In the data rows, the value 500 means zero.
Some points, one per row:
tensor([643, 702, 629, 647, 721, 721, 743, 555, 610, 570, 614, 585])
tensor([552, 746, 636, 720, 629, 658, 618, 537, 574, 640, 563, 592])
tensor([647, 544, 529, 500, 735, 500, 691, 662, 765, 721, 706, 529])
tensor([500, 647, 721, 750, 500, 529, 529, 603, 618, 559, 515, 515])
tensor([676, 529, 750, 603, 765, 750, 721, 691, 544, 544, 721, 735])
tensor([636, 548, 585, 610, 754, 757, 717, 706, 625, 684, 731, 735])
tensor([662, 544, 529, 500, 750, 500, 735, 662, 765, 706, 691, 544])
tensor([647, 548, 548, 585, 654, 665, 548, 724, 680, 724, 702, 695])
tensor([676, 529, 735, 603, 765, 765, 662, 721, 574, 544, 735, 750])
tensor([577, 757, 654, 698, 695, 654, 655, 504, 555, 621, 537, 548])
tensor([662, 544, 544, 500, 735, 515, 735, 647, 765, 735, 691, 544])
tensor([680, 640, 640, 629, 548, 540, 647, 636, 662, 610, 614, 614])
tensor([691, 544, 750, 588, 750, 735, 721, 691, 588, 515, 706, 721])
tensor([651, 574, 702, 647, 743, 746, 673, 640, 577, 570, 702, 691])
tensor([541, 533, 706, 698, 563, 504, 699, 735, 754, 563, 684, 515])
tensor([647, 552, 555, 555, 636, 563, 574, 717, 739, 709, 695, 680])
tensor([570, 526, 618, 662, 750, 750, 680, 724, 695, 511, 732, 743])
tensor([618, 691, 603, 632, 647, 750, 750, 603, 647, 662, 662, 632])
tensor([647, 529, 544, 500, 721, 515, 706, 662, 765, 721, 706, 544])
tensor([515, 647, 735, 750, 500, 544, 544, 618, 647, 544, 529, 515])
tensor([654, 507, 640, 607, 765, 757, 721, 735, 596, 647, 743, 757])
tensor([599, 743, 687, 695, 662, 669, 662, 522, 581, 585, 570, 570])
tensor([640, 687, 573, 632, 636, 665, 702, 585, 655, 610, 614, 573])
tensor([599, 537, 632, 662, 698, 709, 625, 713, 636, 603, 717, 706])
tensor([610, 706, 702, 702, 684, 662, 640, 552, 566, 603, 581, 607])
tensor([555, 724, 687, 717, 643, 654, 621, 518, 530, 636, 559, 563])
tensor([662, 544, 559, 500, 721, 515, 721, 647, 765, 721, 691, 559])
tensor([529, 662, 618, 706, 515, 559, 603, 603, 603, 676, 529, 529])
tensor([691, 544, 765, 603, 750, 735, 691, 691, 574, 500, 706, 691])
tensor([720, 636, 607, 574, 570, 599, 596, 647, 684, 695, 654, 643])
tensor([640, 610, 618, 588, 702, 691, 676, 636, 577, 717, 684, 713])
tensor([647, 548, 596, 588, 680, 691, 603, 728, 651, 717, 706, 695])
tensor([735, 599, 765, 607, 717, 566, 746, 721, 643, 500, 636, 548])
tensor([632, 706, 647, 647, 618, 735, 735, 588, 618, 691, 676, 588])
tensor([552, 629, 625, 687, 570, 559, 599, 614, 655, 632, 599, 533])
tensor([515, 647, 721, 706, 515, 574, 618, 618, 632, 574, 559, 515])
tensor([691, 574, 750, 647, 750, 676, 721, 691, 574, 500, 662, 632])
tensor([647, 676, 618, 618, 647, 750, 750, 603, 647, 691, 676, 647])
tensor([647, 544, 529, 500, 750, 515, 706, 662, 765, 735, 706, 529])
tensor([500, 647, 721, 765, 500, 529, 529, 618, 632, 559, 529, 515])
tensor([585, 618, 713, 662, 577, 607, 654, 640, 603, 595, 581, 581])
tensor([559, 698, 621, 669, 654, 673, 662, 555, 548, 610, 563, 621])
tensor([662, 529, 735, 632, 765, 750, 662, 691, 559, 529, 735, 735])
tensor([607, 698, 603, 636, 688, 735, 754, 574, 614, 687, 640, 610])
tensor([728, 592, 559, 533, 588, 555, 559, 684, 721, 673, 680, 636])
tensor([500, 647, 691, 750, 515, 588, 603, 603, 544, 721, 603, 647])
tensor([706, 603, 698, 607, 607, 577, 680, 662, 632, 603, 655, 607])
tensor([680, 552, 518, 544, 721, 699, 588, 709, 706, 713, 720, 713])
tensor([676, 555, 625, 588, 721, 695, 614, 709, 618, 721, 720, 720])
tensor([673, 599, 537, 548, 588, 581, 574, 654, 673, 739, 658, 665])
tensor([721, 559, 750, 574, 735, 691, 662, 735, 618, 529, 706, 706])
tensor([603, 750, 735, 735, 647, 647, 662, 500, 574, 574, 588, 544])
tensor([691, 529, 500, 515, 647, 603, 515, 750, 750, 765, 735, 735])
tensor([529, 750, 632, 750, 529, 574, 500, 544, 574, 647, 500, 559])
tensor([765, 618, 750, 588, 559, 529, 706, 691, 662, 529, 647, 559])
tensor([574, 676, 676, 662, 676, 706, 706, 588, 515, 676, 618, 691])
tensor([588, 691, 629, 684, 588, 625, 544, 588, 588, 677, 566, 629])
tensor([632, 735, 588, 676, 603, 721, 691, 559, 618, 574, 588, 588])
tensor([706, 632, 676, 588, 559, 529, 676, 647, 691, 632, 632, 632])
tensor([618, 691, 618, 647, 603, 647, 706, 559, 515, 691, 559, 647])
tensor([721, 574, 721, 588, 691, 676, 515, 706, 647, 544, 721, 721])
tensor([603, 765, 706, 735, 662, 618, 647, 500, 559, 603, 544, 544])
tensor([721, 559, 515, 515, 574, 574, 544, 721, 735, 750, 706, 721])
tensor([529, 750, 647, 721, 544, 574, 515, 529, 559, 618, 500, 559])
tensor([566, 640, 732, 717, 518, 533, 526, 636, 673, 526, 559, 537])
24 more points follow, each with its number after it:
tensor([518, 629, 581, 746, 654, 577, 732, 607, 698, 537, 577, 537]) 0
tensor([596, 695, 640, 698, 658, 647, 581, 563, 581, 680, 603, 625]) 1
tensor([618, 765, 618, 706, 618, 676, 662, 515, 603, 618, 544, 588]) 2
tensor([721, 603, 515, 529, 603, 529, 618, 662, 721, 750, 662, 676]) 3
tensor([698, 603, 665, 603, 651, 625, 566, 662, 610, 596, 658, 680]) 4
tensor([647, 636, 684, 621, 643, 695, 713, 647, 541, 669, 662, 698]) 5
tensor([533, 658, 665, 732, 548, 585, 581, 596, 577, 643, 570, 555]) 6
tensor([691, 500, 500, 515, 735, 691, 529, 765, 721, 765, 765, 750]) 7
tensor([706, 599, 673, 603, 607, 669, 563, 676, 654, 603, 676, 684]) 8
tensor([618, 731, 706, 706, 640, 603, 666, 537, 588, 581, 552, 548]) 9
tensor([669, 574, 735, 599, 706, 728, 724, 665, 570, 559, 684, 721]) 10
tensor([632, 614, 636, 614, 647, 735, 687, 655, 552, 728, 688, 739]) 11
tensor([647, 706, 544, 632, 632, 721, 750, 574, 647, 588, 588, 618]) 12
tensor([721, 632, 691, 574, 574, 515, 721, 632, 676, 618, 618, 618]) 13
tensor([588, 691, 618, 647, 603, 662, 706, 574, 515, 691, 574, 662]) 14
tensor([721, 559, 706, 574, 691, 691, 544, 706, 662, 574, 721, 721]) 15
tensor([603, 765, 721, 721, 647, 647, 632, 500, 574, 559, 544, 544]) 16
tensor([706, 544, 515, 515, 588, 588, 529, 706, 735, 765, 721, 706]) 17
tensor([544, 735, 691, 721, 529, 559, 500, 529, 574, 588, 500, 559]) 18
tensor([669, 518, 629, 596, 750, 739, 684, 739, 610, 654, 735, 750]) 19
tensor([559, 750, 721, 735, 662, 647, 618, 500, 529, 588, 574, 544]) 20
tensor([706, 529, 500, 515, 603, 618, 544, 750, 735, 750, 721, 735]) 21
tensor([603, 735, 647, 735, 529, 588, 574, 544, 603, 662, 515, 632]) 22
tensor([750, 618, 618, 559, 529, 544, 574, 662, 691, 603, 647, 662]) 23
Which of these numbered points is nearest to each point below by angle, seen from the average point of the first points? Its number follows each.
tensor([702, 629, 592, 592, 559, 588, 607, 673, 706, 592, 636, 636]) > 23
tensor([544, 676, 603, 662, 618, 676, 706, 574, 500, 706, 603, 676]) > 14
tensor([559, 662, 574, 691, 515, 632, 676, 603, 735, 529, 515, 515]) > 0
tensor([721, 632, 735, 603, 559, 515, 706, 632, 647, 559, 618, 559]) > 13
tensor([654, 596, 735, 636, 691, 702, 651, 654, 577, 544, 654, 662]) > 10
tensor([647, 721, 559, 632, 618, 721, 750, 559, 647, 559, 574, 574]) > 12
tensor([720, 629, 632, 574, 618, 643, 577, 658, 687, 588, 665, 658]) > 8
tensor([706, 574, 515, 515, 603, 559, 544, 676, 721, 750, 691, 676]) > 17
tensor([743, 607, 621, 585, 581, 544, 599, 665, 687, 621, 665, 643]) > 23
tensor([636, 687, 599, 651, 577, 651, 592, 599, 632, 677, 574, 651]) > 22
tensor([647, 647, 588, 632, 603, 750, 676, 632, 603, 735, 750, 662]) > 11
tensor([618, 750, 632, 691, 529, 632, 603, 544, 603, 647, 515, 618]) > 22
tensor([643, 577, 743, 632, 746, 732, 698, 647, 537, 563, 687, 691]) > 10
tensor([735, 574, 750, 588, 750, 662, 735, 721, 603, 515, 676, 676]) > 10
tensor([603, 662, 544, 588, 691, 721, 765, 603, 676, 559, 603, 574]) > 12
tensor([544, 706, 706, 691, 559, 588, 559, 544, 559, 588, 500, 588]) > 18
tensor([673, 618, 563, 559, 599, 574, 654, 632, 665, 732, 643, 676]) > 3
tensor([651, 552, 537, 566, 720, 695, 592, 713, 676, 728, 713, 731]) > 7
tensor([577, 684, 636, 658, 632, 618, 570, 574, 555, 673, 574, 603]) > 1
tensor([500, 603, 750, 765, 515, 515, 676, 632, 559, 632, 647, 500]) > 6
tensor([588, 765, 691, 735, 662, 632, 632, 500, 574, 603, 529, 559]) > 16
tensor([603, 765, 632, 706, 529, 588, 588, 515, 588, 647, 500, 603]) > 22
tensor([533, 665, 647, 684, 522, 621, 691, 610, 743, 529, 548, 504]) > 0
tensor([515, 618, 735, 765, 500, 559, 544, 632, 588, 676, 632, 529]) > 6
tensor([721, 618, 559, 529, 559, 529, 618, 647, 706, 706, 632, 662]) > 3
tensor([644, 706, 709, 691, 632, 636, 636, 555, 603, 581, 614, 585]) > 16
tensor([721, 632, 765, 618, 603, 515, 765, 647, 618, 515, 618, 515]) > 13
Here are 24 other points, each followed by its number:
tensor([673, 585, 544, 555, 607, 607, 559, 665, 684, 720, 684, 691]) 0
tensor([735, 574, 588, 574, 618, 647, 500, 706, 662, 706, 721, 706]) 1
tensor([559, 750, 676, 750, 662, 632, 603, 500, 544, 662, 559, 588]) 2
tensor([658, 706, 570, 629, 669, 684, 706, 559, 654, 625, 614, 596]) 3
tensor([529, 750, 706, 721, 559, 603, 515, 529, 559, 574, 500, 559]) 4
tensor([765, 603, 706, 559, 529, 544, 574, 676, 691, 574, 662, 676]) 5
tensor([684, 651, 735, 640, 618, 544, 743, 618, 588, 548, 603, 541]) 6
tensor([724, 614, 658, 566, 577, 548, 669, 654, 680, 643, 647, 640]) 7
tensor([691, 599, 621, 621, 647, 676, 563, 669, 651, 684, 684, 695]) 8
tensor([721, 588, 515, 529, 559, 559, 559, 676, 721, 735, 676, 691]) 9
tensor([654, 610, 728, 658, 709, 658, 680, 654, 559, 537, 621, 610]) 10
tensor([688, 636, 761, 717, 548, 515, 720, 673, 574, 507, 614, 533]) 11
tensor([665, 581, 746, 621, 735, 724, 691, 658, 555, 537, 680, 684]) 12
tensor([570, 654, 621, 651, 610, 640, 585, 621, 596, 621, 574, 640]) 13
tensor([676, 585, 541, 552, 640, 684, 533, 698, 687, 713, 695, 698]) 14
tensor([724, 563, 610, 588, 632, 651, 577, 702, 684, 669, 713, 717]) 15
tensor([610, 709, 603, 673, 574, 706, 691, 563, 607, 585, 574, 585]) 16
tensor([761, 607, 610, 563, 599, 577, 581, 691, 676, 614, 673, 684]) 17
tensor([559, 765, 721, 750, 662, 647, 618, 500, 544, 588, 559, 544]) 18
tensor([596, 680, 632, 658, 647, 625, 607, 581, 581, 640, 588, 647]) 19
tensor([559, 750, 662, 735, 544, 588, 529, 529, 559, 647, 500, 588]) 20
tensor([765, 618, 632, 559, 574, 559, 588, 676, 676, 559, 662, 662]) 21
tensor([603, 750, 695, 709, 658, 647, 647, 511, 559, 577, 551, 570]) 22
tensor([706, 544, 559, 559, 618, 676, 500, 735, 691, 721, 735, 735]) 23
Which of these numbered points is nearest to each point below by angle, seen from the average point of the first points? Its number follows each.
tensor([592, 717, 732, 710, 614, 654, 640, 529, 566, 618, 577, 533]) > 18
tensor([684, 541, 599, 603, 706, 706, 625, 728, 614, 698, 728, 724]) > 15
tensor([691, 662, 765, 603, 691, 515, 765, 618, 588, 529, 603, 515]) > 6
tensor([680, 607, 709, 713, 563, 566, 658, 684, 581, 563, 640, 559]) > 11
tensor([721, 559, 603, 574, 603, 662, 500, 721, 676, 706, 735, 706]) > 1
tensor([662, 515, 500, 500, 721, 706, 632, 735, 750, 765, 750, 765]) > 14
tensor([618, 721, 603, 676, 559, 721, 691, 559, 632, 559, 574, 559]) > 16
tensor([765, 559, 676, 574, 647, 647, 544, 721, 676, 574, 721, 721]) > 15
tensor([610, 654, 614, 632, 629, 680, 643, 599, 544, 702, 614, 669]) > 19
tensor([676, 632, 765, 765, 515, 515, 706, 662, 559, 500, 603, 500]) > 11
tensor([761, 585, 706, 585, 676, 610, 599, 717, 651, 555, 680, 680]) > 21
tensor([559, 706, 691, 691, 662, 662, 647, 529, 500, 647, 574, 618]) > 2
tensor([614, 651, 570, 614, 651, 665, 654, 618, 552, 721, 618, 680]) > 19
tensor([721, 603, 529, 529, 529, 559, 574, 662, 735, 721, 662, 691]) > 9
tensor([592, 720, 643, 698, 526, 584, 566, 570, 610, 662, 533, 592]) > 20
tensor([643, 676, 621, 614, 640, 680, 732, 599, 651, 702, 673, 603]) > 3
tensor([577, 658, 728, 625, 684, 665, 688, 599, 563, 640, 629, 632]) > 18
tensor([662, 529, 735, 647, 765, 750, 647, 662, 559, 529, 721, 721]) > 12
tensor([621, 735, 596, 658, 706, 709, 754, 526, 603, 610, 588, 585]) > 3
tensor([533, 746, 698, 717, 574, 607, 533, 526, 548, 588, 504, 563]) > 4
tensor([500, 515, 765, 765, 500, 500, 735, 765, 735, 500, 676, 500]) > 11
tensor([698, 618, 680, 610, 665, 680, 563, 669, 640, 563, 676, 698]) > 8
tensor([647, 515, 529, 544, 750, 765, 618, 721, 721, 721, 750, 765]) > 14
tensor([654, 522, 713, 618, 765, 754, 680, 717, 577, 544, 743, 743]) > 12
tensor([544, 735, 676, 706, 676, 647, 603, 515, 529, 588, 544, 603]) > 18
tensor([603, 721, 676, 706, 647, 618, 632, 515, 544, 574, 529, 603]) > 22
tensor([676, 529, 632, 603, 735, 750, 588, 735, 588, 721, 750, 750]) > 8
